0: [ 88  85  83 131 141 135 124 115 106  96 103 107 119  95 104 116 120  92 120  86 103  97  85  91
  86 131 135 172 164 150 112 153]
1: [ 95  83  79 152 169 174 176 179 178 177 149 187 124 161 159 105  89 109 114  87 103  92  85  87
  99 116 118 152 147 131  99 142]
2: [157 162 170 113  74  94 117 124 128 138 153  89 147 108  96 115 114 107  94 125 121 171 176 180
 191 151 138  99 101 102 126 122]
3: [156 170 152 221 230 219 206 191 176 165 132 163 100 134 135  96 116  95 140 113 133 103 120 119
  86 141 144 178 169 151 111 156]
4: [ 93 103  85 159 174 172 167 160 150 130  97 123 121 110 106 156 178 155 195 160 175 130 138 129
  89 135 129 153 143 123 107 132]
5: [115 143 141 227 244 242 233 227 205 184 147 172  95 122 112 126 152 133 179 153 168 136 145 141
 105 158 155 184 173 151 112 155]
6: [119 125  99 164 164 151 135 120 106  89 115  91 142 126 116 164 178 151 186 149 157 109 102  87
 117 111 125  92  90 126 146 100]
7: [146 138 143  80  95  92  89  89  89  89 115 102 127  95 108 105 108 113  89 127 113 170 173 182
 207 185 190 101 143 179 201 136]
8: [151 144 141  88 102 104  91  80  97 125 158 106 171 136 114 142 139  96 117 102  96 154 162 183
 212 194 199 104 139 162 175 108]
9: [ 89 110 101 186 206 208 201 194 181 169 138 173 113 150 157 105  89 113 109  86 105  90  96  99
  77 131 136 168 161 144 107 153]
10: [159 170 146 205 200 180 156 141 129 116  90 125 107  97  95 134 159 137 181 157 172 136 151 140
 103 157 155 187 173 153 112 158]
11: [ 90  95 119  82  72  85 118 129 139 148 166  99 151 105 104 103 104 111 101  97  87 111 102 102
 118  93  98 119 111 106 136 106]
12: [152 149 153  81 102 112 126 143 148 142 114 139 109 107 106 162 179 153 185 147 149 100  97  88
 118 104 119  93  92 137 172 120]
13: [143 138 141  85 103 104 101 107 106 102  99 115 119  96 107 115 119  93 116  92  87 121 117 118
 137 110 109 114 112 103 124 119]
14: [108 114  94 163 164 153 135 121 109  94 113  98 131 106  97 117 119  94 121  92 110  86  95  94
  95 113 107 139 124 108 124 116]
15: [118 130 110 176 183 169 156 147 136 127 103 138  94 113 112 116 140 120 165 142 160 126 138 134
  96 152 154 184 173 155 110 154]
16: [111 101  90 146 175 189 195 200 201 190 157 186 113 136 128 115 142 130 181 155 174 139 146 145
 102 159 158 185 173 155 112 160]
17: [149 143 149  85  81  74  93 108 132 157 191 137 205 179 159 196 196 159 181 130 127  98 109 131
 161 147 160  80 131 170 202 143]
18: [100 111  91 163 169 157 146 134 119 105 103 102 131 116 109 156 170 145 181 150 162 122 125 121
  78 127 122 149 132 107 122 110]
19: [157 161 169 110  64  79  93  87  89  87  97 138  94 156 176 147 108 178  71 169 142 184 167 161
 162 123 115 114 115 106 116 128]
20: [149 149 153  87  88  97 108 119 131 136 119 167 112 151 158 100 100  94 133 110 127  89  98  93
  98 110 107 138 130 113 116 122]
21: [158 155 162  98  73  78  82  87  96  99  89 134  87 137 153 119  90 161  64 170 150 186 162 142
 136  93 108 156 154 141 105 152]
22: [164 168 180 126  88 107 135 140 151 163 177 108 155 110 111  95  83 172  85 197 181 226 210 201
 200 160 147  90  97 107 130 120]
23: [ 95  84  88 136 148 150 140 140 132 123  98 130  99 111 118 103 112 108  97 120 103 154 153 153
 160 128 118 110 109 103 121 123]
24: [136 131 143  83  84  79  79  82  94 107 130  90 132  98 108 101  99 121  83 122  93 125 105  99
 110 100  99 125 109 109 146  98]
25: [ 85  87  77 144 162 166 170 179 181 183 170 211 155 193 195 139  87 138  87 103  95  98  87  93
  86 128 132 169 163 143 107 151]
26: [115 104 107 114 123 120 113 111 105  96 102 112 118  99 112 104 103 115  85 129 115 163 164 165
 177 142 135  89  96 109 133 113]
27: [110 108 111 118 135 144 150 157 157 145 110 136 113 104  98 141 149 116 144  99 104 110 107 113
 124  97  97 121 115 103 139 105]
28: [155 152 162 101  64  77  92  97 102 114 131  90 128  99 110 106 106 119  83 135 115 161 159 157
 172 141 142  82  88 122 140 111]
29: [147 143 150  90  78  79  81  80  83  85 102 121  99 118 129  92 101 108 105 104  88 138 140 153
 171 148 151  72 102 140 161 103]
30: [ 88  89  78 157 190 151 152 105  90  98 128  97 170 129 127 173 175 124 174 123 158  89  91 112
 149 104 123  98  92 128 139 108]
31: [127 123 130  90 102  98  93  94  97  93  97 119 111 101 106 122 133 106 136  91  86 139 156 178
 204 179 173  70  94 116 129 128]
32: [176 190 173 238 232 210 179 158 131 112 100 107 127 109  98 142 155 128 162 126 133  94 104 104
  78 133 139 174 166 147 113 157]

[ 85  90  75 152 167 161 150 140 121 103 105  99 129 102 102 114 111 106  96 116 101 149 144 146
 156 125 115 114 116 109 112 133] 23 26 14
[130 126 127  96 112 108 105 102 102  96 101 114 110 108 125  91  96 119  94 114  89 131 122 122
 131 102 104 121 117 101 126 116] 13 24 26
[ 99  97 104 109 117 113 110 114 122 128 118 174 128 174 182 134  84 136  86 111  87 124 116 113
 127  94 101 142 139 127  98 144] 20 23 13
[165 165 177 119  74  81  93  79  88 104  90 134 101  94  91 146 166 143 176 136 138  94  90  95
 117 101 109 104  91 124 155 108] 12 13 24
[160 164 175 122  81 103 128 134 144 153 172 105 165 126  99 127 124  98  98 120 111 163 160 164
 173 142 140  86  90 131 154 100] 2 28 8
[115 107 115 107 116 111 102  94  93  93 115 101 123 101 118  91  92 119  91 109  85 106  86  93
  87 131 137 175 166 146 109 153] 0 24 14
[152 147 153  97  75  78  76  83  94 102  99 159 116 176 197 156 121 181  70 172 148 190 181 184
 196 162 149  82  93 106 123 125] 19 21 28
[123 111 107 126 157 178 197 223 241 250 233 255 196 217 203 130  83 100 127 113 135 107 125 126
  89 147 147 179 169 151 111 154] 25 1 16
[124 123 131  88  92  86  75  84  99 119 143  89 154 134 121 163 177 146 181 144 148 101  94  95
 129 119 132  80  98 134 161 106] 12 6 17
[106  95  98 129 139 135 126 125 118 111  87 132  90 136 159 131 106 180  72 167 129 153 126 106
 106 115 123 162 153 139 103 144] 23 21 0
[102 100 112 110 115 114 110 113 118 126 115 168 118 161 165 111  88 106 119  93 111  90  86  92
 112  93  93 124 117 105 119 129] 20 13 11
[111 101 107 114 124 112  95  85  89 114 145  96 169 148 135 171 182 152 181 147 149 107 109 104
  93 107 102 130 110 112 147  99] 6 30 18
[128 121 127  99 109 111 111 118 124 132 125 182 140 196 210 160 109 154  77 106  91  97  86  91
  95 114 119 155 146 129  98 141] 20 25 1
[126 125 131  85  92  84  76  83  98 111 139  82 152 126 112 155 166 138 174 141 151 106 111  97
 101  93 108 101  95 150 184 134] 12 24 6
[160 162 174 117  73  94 114 114 115 114 122 114  90 143 172 140 108 173  62 156 125 156 137 123
 128  92 106 149 149 135  99 145] 21 19 20
[150 154 132 194 190 176 160 149 137 128 109 148  90 124 121 116 143 127 168 138 151 115 119 113
  75 131 133 162 154 141 100 147] 15 10 32
[157 158 127 187 180 159 134 116  97  91 128  82 154 133 123 166 178 151 187 155 163 122 128 120
  75 130 129 154 146 131  99 143] 18 10 6
[144 140 142  83 102 110 116 134 154 165 163 214 162 202 203 140  80 123 107  89 105  90  88  86
 104 107 104 137 134 118 111 133] 20 25 1
[148 141 149  84  89  92  96 108 124 134 127 188 147 204 228 193 158 227 116 210 175 198 170 150
 142 101 101 143 145 132  98 142] 19 21 17
[104  96 107  99  90  74 118 137 160 175 204 145 203 171 148 182 179 141 161 116 113 104 115 130
 155 149 161  81 138 184 215 161] 17 8 12
[150 146 153  88  84  83  83  83  85  86 102 117 101 124 149 122  99 175  79 191 170 214 198 196
 196 153 143  94  97 108 130 121] 19 28 21
[105  92  92 139 155 157 156 161 157 152 130 171 107 148 150  99  99 105 118  95 112  86  90  91
  96 109 105 140 129 114 119 123] 1 27 9
[140 131 135  92 110 116 115 122 122 115  88 126 105 102 109 116 125  94 126  89  91 125 127 142
 163 138 137  88  92 115 139 108] 13 31 26
[120 115 119  97 111 112 112 119 119 117  96 131 104  97  93 144 161 136 177 140 152 111 119 114
  75 129 128 161 149 132  97 141] 18 4 0
[115 113 128  90  98  94  89  91  96  97  98 121 113  99  98 133 150 121 159 122 125  84  87  96
 116  95  94 131 124 112 117 124] 13 24 20
[123 119 124  88  96  85  78  85  98 116 144  90 160 135 122 159 167 130 153 105  96 125 130 138
 151 124 118 108 107 104 134 110] 13 24 31
[159 178 165 239 248 241 230 212 197 175 140 162  87 116 108 127 151 133 177 151 168 135 143 141
 102 156 153 184 169 152 113 156] 5 3 32
[157 164 134 186 180 153 119  91  92 122 164 115 184 159 144 181 191 158 185 147 150 104 106  93
 101 104 102 130 124 111 118 120] 6 18 30
[151 146 150  81  96 108 117 126 134 128  96 121 126 122 126 176 197 165 201 164 167 118 117 102
  96 102  97 110  96 126 160 111] 12 6 18
[125 127 141  87  71  72 103 117 134 148 172 108 169 126  97 125 127  95 136 109 129  95 105  98
  92 109 103 130 121 102 130 112] 11 24 20
[147 143 147  83  86  88  91 103 116 122 113 161 104 145 144  91 110  93 121  87  90 125 132 149
 175 157 160  72 113 149 170 106] 29 31 28
